Each path below is one point turned by a fixed rotation once a step. After each direction that follows a path, write how fast that rotation turns it, in degrees a step (0 if it stays still).
Each turn is a multiple of 5 degrees from 10 to 175, or 0.
Each row of a path follows its step; steps can be skipped.
Path 1:
step 5: [ -4  10  -1   5 -20 -18   6  11 -18  24  -8  -5 -20  -3  -6 -14  -2 -16
 -16 -14   2  28   2   9  12  -3 -19 -10  -3 -17  -3  14   7 -11  -4  -2
   8   9   0  -2   2  15  -9  -8   4   7   9]
step 7: [ -3  -9 -11   9 -11  19   8  -5   0  15   5 -22  -2   3 -14   4 -10 -15
   5  16  10  17  11 -15 -11  -1  -4   4  -4  24  -5 -16  12   9   6   2
 -10  -3  -3 -12 -15  -5  -6  12 -29  16 -10]
step 8: [ -7  -3 -14  25 -13 -15  -1   3   8   4 -22  -4 -13  13   9  -7 -12 -23
 -23  -4  16 -18  18   5  -5   4   5   5   5   2   5   3 -21  -5 -15 -10
 -10  12  -9  -4  -5   1   0  10 -15   4   7]
step 10: [ -8 -19 -25 -13   1   1  18   5   1   8  -6   9 -15   2  10 -18  14   1
 -12  12  10  -7 -15   1  16  -3  -7  -5   8   3   1 -11  24   8   2  16
  15   0   3  -8 -12   5 -13  -7 -10   9 -27]
step 11: [ -5  -4   5   9  16 -34  18 -10  -4   0 -10  -3   0  -5  -4 -19  18  -3
 -13  -7  13   7   8  10  17  -3 -21   0   0 -10   4  -2  -3  -3 -13 -10
 -15   5   9 -20  -7   7 -13  -8  22   9   7]
step 17: [ -3   1  -8 -19  23 -13   9  -6   3   5  -1 -32  20   8  -6 -19   1  -1
 -12 -21  16   7   2  -2   6   4 -10  -5  -2 -12   2  -5   0 -22   8   3
 -17  -7 -19 -18  -4  -8   2  -4   8  -7  -3]
step 19: [ -2  -9 -30   5   4   7  -8  11   2  -6  30   0  -3  14  11 -10 -20 -20
   7  10 -17  -1   3  14  -3  -4   0  23 -12   8  12  -2  -8 -14  -9  -6
   3  13  -1   5 -17 -13  -6  -1  -1  -6  -6]
step 21: [-23   1  -3   3 -23   3  -9  20   0   0 -14  -8 -20   3   7   8 -10  15
 -10   7 -10 -11   6  -7  14   0 -24  -7   3  -7   7  29  11   5   7   8
  15  10   5  -5 -16  13  -8  -2  10   0   7]
step 22: [  3  -1  -2   1   1   6 -13   6   2  10  12  -2  -1   0 -10 -25  -7   2
  -6  21  -5  14  -2  22  18   4 -13 -22   8  -7   7   5  -4 -11  -2 -11
  -8 -18  -1  19 -19   6 -20 -31   6   6  -2]
Directions:
[ 4  0 -1 -4  4 -6  2 -1 -3 -1  6  0  1 -5 -1  4 -9 -1  7  5 -1  0  2 -4
  3  3 -5 -7  6  5 -3  0 -1 -1 -2  2  1  6 -8 -3 -5 -2  3 -2  1  0  2] | 145
[ 4 -3 -3  1 -1  0 -1  0 -5 -5 -4  5 -2  2  2  0  2  4 -1 -5 -8  1 -4 -5
  3  3 -2 -7 -3 -4  1  3  2  0  6  1 -6  6 -3 -2  3  1 -5 -7  0  8 -4] | 65
[-6  2  2  6  0 -5 -1  1  1 -2  2 -4  3  0  2  2  3 -4 -8  1 -1  1  0 -2
 -3 -3 -2  2  8 -2 -3  2  3 -3  1  4 -3  4 -4  1  6  9  7  4  6  6 -1] | 115
[ 2  3  3 -4  3 -3  5  1  3 -4 -4 -2 -1 10 -2 -4  5  1 -1  6  5 -3 -1 -3
 -1  1  0 -4  6  0 -5  9 -2 -1 -2  3  0 -2  0  8 -1 -2 -1 -4 -3  0 -4] | 55
[  2   7   5  -3   1   1   0  -2   1   5   9   3  -2  -4   2   0   0  -3
  -5   0 -10   0  -7   4  -3   0   8   1   2   0   4   2   1  -2  -4   3
  -3   2  -1   6  -5  -1  -3  -2  -3   1  -1] | 110
[-5  1  4  9  5 -1  5 -4  2  2 -1  7  6 -3  3  0  6  1  4  0  7 -4 -4 -2
  4  0  5 -4 -1  1 -3 -5 -2 -2 -4  3  1  6  1 -4  0 -2 -5  4  1 -1 -5] | 20
[ 1 -4  1 -3 -2  0  1 -5 -6  0 -5 -7  4 -3 -7  6  6 -1 -6 -4  3 -6 -2  0
 -2 -4  0  2 -1  6  3  3 -1  1  1  4 -2  5 -1 -4 -9  4 -2 -4 -2 -4  4] | 110
Path 2:
step 2: [  2  26  12 -21   4  -4   6  18  10 -19 -12   9   7   4  -2 -12  12  12
 -17  -6  -6 -16 -27  22 -19   9  10  -8 -17 -15  -2  27 -14  18  16  -3
  -5   7   3   6   8 -13  -7  17   5  20  -5]
step 4: [ 12  -2   6   8  -4 -14   0   4 -17   9  -3 -19 -34   8  -4  12  -3  -8
  15 -13  19 -21 -16  25  -4   1 -11  18   4  -4   8 -14   9   1  -6  31
  10 -11   5  13  15   2  15 -12  19  -1  18]
step 9: [  5  17   0 -28   2  35   7  -8 -23  16   9 -19   4   2   7  14  -6   8
  -4   2  13 -11  17  11   2  20   3   0  10  -5 -10  12  -5  12  -1 -18
  36   1   8  -5  12  -3  -7  21  -6   9 -12]
step 10: [  1  20 -10   2 -31  -1   1   2 -16  -8  -3  13 -13 -23 -10 -12  10  15
  14   8  11   8  -9  12  -6 -20  11  -2   1 -12  14  -5  -4 -16  20 -24
  -1 -26  -4  -4  14 -16 -11  22  -7  17   7]
step 11: [ -5  15   6 -11   9  -5   7   5  30 -12  11  -1 -10 -19 -19  -4  14   8
  17 -14  -8 -15  -9  10 -13   3  -5 -11  -7  21   0   7 -21  -1  12   2
  -7  13   9  16  38  -3   1  -3  28 -10   4]
step 12: [-18  13 -24   7   3 -24  -2   4   6   0  -8   1 -17   0  10  19 -14 -12
  -7 -24  11 -22 -29  -7   4   7 -10  -6   8 -12   5   8   4  17  -9  16
 -29   4   7 -14   2   1 -23  11   2 -18   3]
step 20: [  6   9   8 -21 -14  -8  15 -11   2 -14   2 -27  -7 -14  19  -2  11  -3
   2  -5  -8 -22 -22  28 -25   9 -14 -12 -19   9  17   3  -3  21  18   8
 -13   2  -6 -10  10 -16  -9  -6   0  -3   9]
step 21: [-20   7   1   3 -17  10  15   5   5   2  -6  18 -13  -7 -28  15 -21   1
  -4   6  -1 -13 -17   0 -13  17 -14 -10   8  -8  -9   4  17   3 -36  13
  -7  19 -10 -15  24  -3 -13  14  -6   8  12]
step 23: [-15  30 -16   7  -1 -23 -29  -3  -5  24  10  -6   1  19 -19  13   4  11
  -7  -3   1   9   2   9   7  12  25   9   2   6  -9  11 -22 -13  15  20
   9   9  -5  20  -9  -3   0  -8 -11  -1  17]
Directions:
[  1  -2   5  -8 -10   7   1  -7   1  -1   0  -3  -8  -7  -2   1   0   1
   3   6   4   1   2   0   0   4  -1   4  -1   3   1  -6   5   0   3  -2
  -2  -3   3   0  -2   3  -2  -2   0   0   6] | 70
[-1 -6 -1  2 -2  0  6 -2 -3  5 -7 -5  0 -1 -3 -4 -5  4 -2  7 -4  0 -5  7
 -8 -3 -1 -3  4 -2 -5 -3  1  6  1 -3  6  4  0  0 -2 -1  3  2  0  4 -2] | 60
[ 3  2  5  2 -5 -2  5  3 -5  1  3 -7 -1 -2  4 -2 -1  6 -4 -3  0  5  2  0
 -3 -1  4  4 -4  1 -6  1 -3  1 -2  1 -7 -3 -6 -3  6  4  4 -4  5 -5 -5] | 155
[-2  0  0  3 -2  1  5 -1  7 -9 -6 -4 -1  5 -3  0 -2  2 -5  0  0 -3  3 -3
 -2  3 -8 -7 -5  0  4 -1 -5  1 -1  0 -7 -2 -6  5 -2  4 -3  4  4  2 -1] | 80
[  2   0  -1  -6   4   1   6  -1   7  -5   1   8  -5  -1   6   3  -5   0
   1   0   4   4   0   0   0   2   3  -3   3  -8 -10   2  -2   5   2   1
   0   6  -3   1   1   5   3   0  -2   0   2] | 115
[-4 -3 -9 -3  6 -1 -1 -4  2 -2 -1 -2 -5 -2  2 -4  3 -1 -2 -1 -4  5 -4  2
 -5  8 -5 -1 -3  2 -6  5  3 -6  0  0 -5 -5  3  0  1 -7  4 -4  1 -3 -1] | 85
[ 0 -4  8 -5  6  6 -4  5 -4 -2 -2 -4  0  2  1  3  1  0  7 -6  5 -3  0  2
 -4  1  0 -4 -8  2 -4 -2 -5  2 -1 -2  1  4  1  6 -2 -8  1 -3 -1 -2 -2] | 160
Path 3:
step 1: [ 20  -1  22  -6  11  -9  18 -10  -6   0   0   6  -7  -5 -21  -7  -3   1
  16   4   3 -24  -5  10 -14  -9  -7   9   1  -7  23   8  18 -15   4 -17
  16   2 -11 -13  16 -16   7  10  11   8  -6]
step 8: [ 21  -6  14  -5  10  19 -11 -18  -4  -6  15 -12 -18  13   5   9   2   2
   4 -14   8 -18   2  -5 -25   2   1   2 -18   0   8   5   4 -13 -19  -4
  15   6 -14 -18 -11 -19   8  16   6   6  -8]
step 9: [  7  20  -5  -1 -13   7  -8 -27   4  15  -6  18 -15 -13  -2  11  -2 -13
   0  -4  11  -2 -12 -23  -1 -20   2  22   1  -4   0  12   3   0 -24 -10
  -8  16 -25  -1   6   4   7  13   4 -10   3]
step 14: [  1  -3 -18  -2  22   3   1 -22 -14  -9  -9   2  -9 -15   3  -2 -15  -8
  -3  -9   8  -5 -15  16 -17  -3  -8  -3   4  24   6 -14  21  14   1 -10
 -12   9 -16 -20  -5  -1  -7  23   6 -14  -9]
step 17: [ 16   3 -11  -5  11   3  16 -27 -16  14  22   4   0 -23  -9  -4  -4  -7
   0   4  10  18  -9  20 -20   0 -27  -8  12  -3  -1  -1   6   9   6  -8
   6  18  -6 -11   7 -17   3  -4   9  -5   5]
step 18: [ 29  -1  13   1  26  16 -18 -15   0   3  13   5  -6   6   3  -9   4   7
 -25   7  -8 -12  -9  -2  -6   2 -12   4 -14   2  -4  -6 -10   8   0  13
  -6   6 -19 -28  -7  -7   8   3  14 -16 -12]
step 19: [  6  14 -17  -5  -3   1  -9 -24   1  -5   5  21  -3   9  -3   4  -9 -11
   5  -4  -3  -7 -21 -27  -3  15   1  -2 -12  -1  20  14  10 -11 -15  12
 -23  10  -5   1   6 -22   7  13  16 -14  -7]
step 20: [  4   8  -6 -17 -30 -16   2 -16 -10   0  10  -5   6  -7 -16   8  16  -4
  -9  -6  17  -5 -20  13 -11   9 -10  -1   0  -9   5   7   1   7  10 -11
 -14  24 -19 -24   4 -13   2   7   6   6  12]
step 23: [ 11   7 -10 -14  -1  -3   2 -17 -13  -2   7   3   9  21  -1  -4  26  -6
  20   0  16 -16  -3   2 -21  17  -8   8   2   4  -7  17  -2  -3  20   7
  -9   5  -8 -16   7   1   1  -4  34   5  -6]
Directions:
[-6 -7 -5  1  4  5  1 -3 -7 -2 -4 -1  4  4  1  0  1 -6  8  1  1 -2 -3  7
  0  0  3  2 -1  2 -3 -3  1  1  1  0 -3 -1  1  2 -9  8  2 -1  2  5  3] | 40
[-6 -5  4  2  2  1  0 -7  0 10 -2 -1  3 -4 -2 -5  2  1 -5  2  0  5 -1  0
  1  2 -5  8  4 -2 -3 -3  5  1 -5 -2  1 -1  0 -4  5  3 -6  1 -5  1  3] | 95
[  1   0   0   0  -5   0   7   4 -11   4   6  -6  -2  -2   6   0  -4   3
  -3  -2  -2  -2   0  -1   2   2   0   2   4  -3   3  -6   8  -1   5   1
   1   3  -4  -1  -2   3  -1  -1   5   3  -6] | 110
[-3 -2  4 -2 -2 11  2  2 -4  3 -3  6  3 -3  2 -6  2 -5  0  6  2  0  1 -4
 -1  1 -4 -5 -4  2  4  6 -2  3  7  1  4 -3 -1  0  1 -4 -1  0 -1  4 -9] | 65
[  3   8   0   1   5   6   3   2   4   4  -6  -6  -3   1  -3   6   1   0
  -3   4   2   4  -3   0   5   2   4  -3  -5  -5 -11   0   5  -1  -1  -1
   0  -2  -4  -1  -3   1   2   0   0  -1  -5] | 115
Path 4:
step 0: [-20 -23  13  -8   6  27   4  -4  16  -2  -2  20   8  18  18  19  -4  16
 -10  -3   5  -2   6  12  14 -15   2 -16  13  -8 -11 -20  -9 -33  11  -1
  39   2   8  -7  18   5 -19   5   5  -8  13]
step 3: [ 23 -20 -10   0  10  28 -10  -1  18  -8  13 -30  11  -8  -4  -8 -21  39
 -19   0  -9   0   9  -3   7   7  15   1   6  -5  29  14  16   8   0 -15
  10   7   4   5  -1  -7   7  -6   1 -19  21]
step 4: [-12  17   0  -8  -3  23 -12   4  32  14  18 -11  -9   4  32 -10   8   8
   1  17   2  -7  17   3  -3  19   6 -14  23  14   7  12  -7  -4 -13 -13
  27   9  -5  -9  19  29   2  17  10 -13  -4]
step 6: [  9  -1  -5 -15  10  -8  -2  -3  -6 -22   5   7 -21 -26  29 -20 -27 -14
  14  12  -9  -2   2  -2  15  -5  16  -1  25   7   4  -2  -2 -13   3  23
   6  -7   6  -2  15   3   6  22  12 -40   0]
step 9: [ -7 -17  -4   9  17  27   0  10   8   3  19  34   1  19  -5 -23   3  11
 -10  16 -18  -4  34   1  13  -8   0  -2   6 -13  -9  -8   1 -19  -8 -10
  26  -5  23 -16  -6  14   0   8  14   2 -18]
step 10: [ 10  15 -16  10  27   1 -19 -13  -8 -26  13   0 -14  -3  17   9 -17  12
   8   0 -10  -5  17 -24  -9 -26  20  10 -16 -22 -12 -14  10 -13 -10 -23
   7  17  -4  -9   9  11  -9   8  12 -20   6]
step 13: [-15  17  -9  -8   7  17   0  33  -1  19   4   0  12  -5   5 -12  -2  12
  13  33  -3  11 -10  -2  16  13   1 -12  -4 -12  18   4  16 -29 -16  -2
  12   6   8   9  35  25  15   5  10 -11  -4]
step 21: [  3  -7  11  21  -1   3  24  -1 -10  -3   1  -5  -6  31  -5   9   3  15
  14   1  -3 -16 -25  -6 -12   9  16  -9  -4   5   7  19   7  13   5   0
  28   0   9   9  34  12  29  20  12 -29  11]
step 23: [-12  -2   2   8   2  -6   5  13  -1  17 -27  11 -10  -8  13  18  -4   0
 -12 -22  -6 -28  -5 -16  15 -12  -5  -5  -7   7  25 -11  12  10  -5 -12
 -16  16   1  -7  13   9   8  11  30 -43 -11]
Directions:
[ 2 -3 -2  2  3  4  0 -2  2  4 -8 -7 -1 -2  1  4  6 -4  0 -2  1 -2  1  1
  9  8  0  2  3  1  0 -6  0  2  2 -4  6  2 -6  0 -4 -1 -4 -5 -5 -5 -2] | 90
[-2  2  0 -8  4  1  4 -1  4  6 -5 -4 -3 -7  5 -3  2 -2 -4  2  4 -1  0 -1
 -1  3 -3  0 -4  6  1  2  3  4 -5  5 -5 -5  6  7  2  3  3  0  2 -6  1] | 40
[-1 -8 -2  2  2 -1 -1 -2 -1 -3 -2  2 -1  1 -4 -1  3  2  3  1 -3  2 -2 -1
 -2  4  1 -1  9 -3 -3 -5 -1  9  1  6  5 -3 11  2 -3 -6  7  0  2  1 -1] | 115
[-7  4 -2 -6  2  4 -3  4 -3  3 -1 -4  4  0  2  5 -8  6  1 -4  3  4 -2  0
 -5 -5 -1  2  0 -4 -5 -8  6  2  3  1  0  4  1  1 -1 -3 -2 -6 -2 -2  3] | 145
[-3  0  5  8  4  2 -2  2 -7 -1 -2  0 -2  0  0 -6  0 -2  6  6 -1  0 -5 -1
  1  0 -6  8 -5 -5  0  1  5  4  4 -3  0  0 -1  5 -1  8 -1 -2  6  0 -4] | 10
[-3  8 -4  2 -2 -3 -2 -4  0 -4 -1  4 -1  0 -5  0 -1 -1  4 -1 -1 -4  8 -6
 11 -5 -1  3  1  1 -3 -6  5 -3 -3  3 -5  0  0  5  0 -3  2  4 -2 -4 -2] | 85
